One vector is turned by the same rotation once a step. Each row is the vector after some number of steps, and that number follows the row.
The counts run from 0 to 351.
[104  99 133 134 143 177 168 128 111 141 147  88 126 118 130  70 168 145
 128  69  75 130 145 143 125 104 156 106 134  96 167 102 123 163 133 135
 154 120  62 114 125 152 131 127 127 156 131 127  72 117 109] -> 262
[105 151 123 132 177 113 137 153 138 166 142  97  81 114 114 136 156 165
 131 103  88 131 112 133 154 109 153 160 142 103  98  82  89 160 140 109
 133 101 106 143  85 136 124 152 158 141 102 189 118  95  97] -> 106
[184  95  98  97 159 122 115 133 148 106 109 146  86 130  91 144 144 144
 106 142  96 122 112 154 163 116 122 126  99 105 145 161  98 134  87 143
  98 117 127 131 109 151 134 166 164 135 110 178 145  87  89] -> 36
[116 137  86 116 172 112 125 134  94 200 178 110 103 105 161 133 134 130
 146  72 113 109 135 116 141  65 136 142 150 120 157 101  95 164 151  96
 139 135 134 129 110 162 124 134 140 119 150 175 110 123  95] -> 73
[114  98  88 101 157 170  82  96  95 185 164 104 138 129 148 127 147 108
 135  99 136 106 115 128 119  81 146 158 134 129 172 116  91 154 140  86
 125  92 123 117 144 149 123 100 118 122 173 144 106 135 118] -> 161
[143 107 102 111 169 134 136  92  85 200 144  90 140  98 150 129 154 150
 168 116 139 153 143 121 102  55 139 160 161 143 142 110 107 135 179  85
 133 117 139 159 106 133 137 135 115 140 142 161  97 102 144] -> 251
[110 108 102 101  96  88 134 103 123  99  69 117  95 113 125 132 167 105
 164 137 127  94 118 113 127 168 121  94 148 148 176 123  98 138  62 129
 136 123  96 128  70 141 119  92 137 104 153 108 123 114 107] -> 167
[ 75 118 100 114 147 203 123 128 108 156 155  80 180 109 123 131 149 104
 151  92 102 140 120 135 112  69 152 140 154  88 141 104 143 143 152 117
 150 124 101 166 151 151 153 128 131 125 144 131  82 126 105] -> 294
[170 128 129 122 168 106 128 119 134 182 138  96 104 122 112 126 150 150
 138 129 110 192 106 136 103 104 157 177 137 121 100  96  95 138 145 107
 129  84 132 159  83 119 130 139 139 133 118 195 143  72 134] -> 61
[133 101  68  98 129 125 131 130 119 103 101 134  87  99 134 175 152 112
 169 126 131  97  86 119 139 118 128 122 112 117 174 127 124 124  62 119
 112 149 145 148  94 141 147 140 157  94 180 123 126 107  88] -> 257
[129 164 121 121 179 129 114 128  81 216 189 132 105 112 126  93 133 126
 138  93 146 138 127 113 114 108 143 146 135 151 112 111 151 142 164  91
 111 127 161 128 104 128 127 111 134 133 150 171 115 109 121] -> 118
[213  97 113  96 143 106 131 122 127 104  92 136  87 123 100 125 147 134
 138 141 104 131 120 123 139 120 116 132 121 119 172 167  95 125  72 133
  88 136 129 163  90 150 137 153 181 128 139 148 143  67 102] -> 35
[ 51 113  81  98 118 203  68 127 102 150 161 110 179 137 110 140 151  72
 129 105 108 132 101 156 127 132 139 110 127 109 136 133 133 125 120 131
 150  81  74 127 145 143 113 105 110 122 125 144 115 119 111] -> 204
[161  84 128 146 133 133 140  71  81 112 107 101 105 131 126  96 177 137
 109 119 166 107  90  86  99 146 126 111 114 170 118 117 169 131 103 121
  91 164 101 130 120 124 167 120 135 145 176  79 103 102 123] -> 154
[130 121 107  91 142 133 143 133  84 104 166 158 130  92 132 152 158 116
 158 137 148 125  99  77 114 160  70 111 131 134 134 156 161 115  99 128
 119 172 127 169  75 107 139 146 134 128 148  96 126  90 124] -> 22
[138 103  85 120 104 120  96  83 109 118  69  97 105 126 113 144 144  99
 140 136 152  69  89 108 123 130 125 111 117 165 155 143 149 125  72 125
  83 164 128 139 135 154 157  98 144 101 195 114 131 128  96] -> 345
[140  88 103  82 146 165  64 113 107 117 138 151 151 123  91 171 164  94
 106 136 118 149 116 163 146 135 102 121 101 122 107 182 129 103 132 134
 133  98 114 129 122 141 129 159 124 142  95 165 150  83 108] -> 247
[ 93 169 119 143 135  96 103 127 105 145 125 140 117 104 124 147 184  68
 130  93 123 155 139 129 131 168  83 104 130 144  67 164 168 130 162 100
 134 153  89 122  81 129 132 141 140 103  78 134 165  94 102] -> 177
[129  87  88 102 106 146  91  97 115 156  99  92 146 132 104 144 145  55
 142 102 104 149 129 198 117 112 156 146 124 140 179 134  81 119 111 119
 136  85  99 107 131 159 132  88 120  99 147 153 137 107 125] -> 281
[146  79  98 119 162 162  88 131 135 123 143 140  97 139  85 134 151 147
  82 127  89 123  97 168 180 114 135 123  82  99 121 150 108 139 105 151
 114 109  91 114 135 173 132 178 154 147 105 163 137 104  87] -> 37
[149  93 102  97 165 185 112 114 138 134 152 136 134  96  67 149 135 139
 136 161 128 170  84 183 148 107 153 127  77 133 106 127 170 132 109 163
 118 126 139 142 107 128 143 176 136 140 103 157 123 101 130] -> 215
[ 87 135 109 130 116  75  81  96 114 135  78 122 121 120 133 161 182  96
 118 126 140 121 138 135 152 141 101 116 154 155 102 166 126 123 152 102
 136 133  64 105 100 145 124 131 125 121  98 137 156 115  94] -> 133
[172 106  78  76 133 130 107  92 119 120  98 113 104 121 115 144 123 119
 168 142 144  86  98 105 128 111 127 131 134 153 186 139 122 117  56 132
  85 143 147 146 130 150 151 128 139  92 188 125 123 121 107] -> 346
[ 94 137 126 119 104  91 131  80 125 103  47  76  91 108 115 124 165 130
 175 136 135 104 132 108 143 149 138 104 139 178 152 121 127 143  90 120
 117 128  72 115  90 149 120 100 100 119 130 115 119 113  95] -> 166
[172 116 122  95 153 135 135 113 137 171 123  82 123 130 116 127 147 106
 154 126 119 185 102 152  88  96 160 184 151 110 135  95 104 128 133 106
 131  98 126 163  93 129 146 130 156 102 148 165 129  83 142] -> 60
[173 114 117  86 129 130 100  86 146 138  87  86 121 151 102 130 151 111
 145 140 112 114 102 121 114 122 143 175 169 136 171 132  65 126  93 101
  98  93 105 148 122 155 137 107 151 110 164 159 130  83 123] -> 314
[141 140 136 111 150  85 121  94  91 161 119 122 114 109 158 110 185 159
 131 130 133 145 162  96 138 102 108 139 183 155 133 158  89 148 176  84
 134 128  88 115  68 133 113 161 122 155 101 150 118  97 134] -> 131
[ 99 168 155 150 143 120 152 120 139 151 113  93 106  89 112 104 171 167
 145 119 119 174 121 121 133 147 145 107 117 158  83  77 181 156 135 122
 126 145  99 126  73 132 142 151 108 141  77 151 107  99 116] -> 330
[ 89 175 136 140 111 101 101 109 118 136  73  95 120 144 108 111 167 100
 143 120 116 101 150  97 161 151  94 111 162 169 109 175 135 129 133 109
 113 158  51 111 119 162 136 110 122 125  91 150 132 115  92] -> 44
[156 137 118  82 147 139 133 158 133  91 139 161  88 129  77 121 131 114
 127 121 107 108 100 113 149 155 111 126 129  99 146 147 108 134  56 151
 105 127 125 139  86 159 121 134 177 114 135 155 138  78  94] -> 80
[ 59 110 113 150 151 151 112 131  95 133 144 108 104 118 116 104 148 187
  90 106 112  92 111 115 162 143 150 101 109 136 124  96 129 153 114 130
 127 129  72 117 142 162 111 114 103 188 114 158  79 113  76] -> 229
[149 114 114 123 108 145  97  80 129 125  72  85 136 132  71 119 138  85
 148 117 100 136 144 160 161  85 142 119 133 145 163 177 136 126 118 138
 102 127  81 106 156 172 139 127 145 102 113 137 128 134  99] -> 191
[157 102 117 128 128 118 168 115  88  84 113 129  92 114 115 113 176 111
 135  93 111 133 122 108  92 177  94 105 117 117 154 149 137 116  75 134
 133 162 109 141  68 131 152 121 161 130 151  99 134  84 117] -> 333
[141 137 123  65 142 119 131 119 103 106 128 153 132  91 135 140 153 127
 178 150 129 134 168  85 151 105  76 108 172 152 157 196 136 128 121 126
 121 153 107 140  64 138 122 156 124 128  91 146 113 107 123] -> 322
[138  98 109 140 147 200 114 104  95 155 145  80 171 136  85 119 146 103
 119  87  99 156 118 155  95  75 141 140 123 120 132 130 157 123 157 134
 133 121  96 147 172 148 164 125 137 141 136 141 107 110 126] -> 338
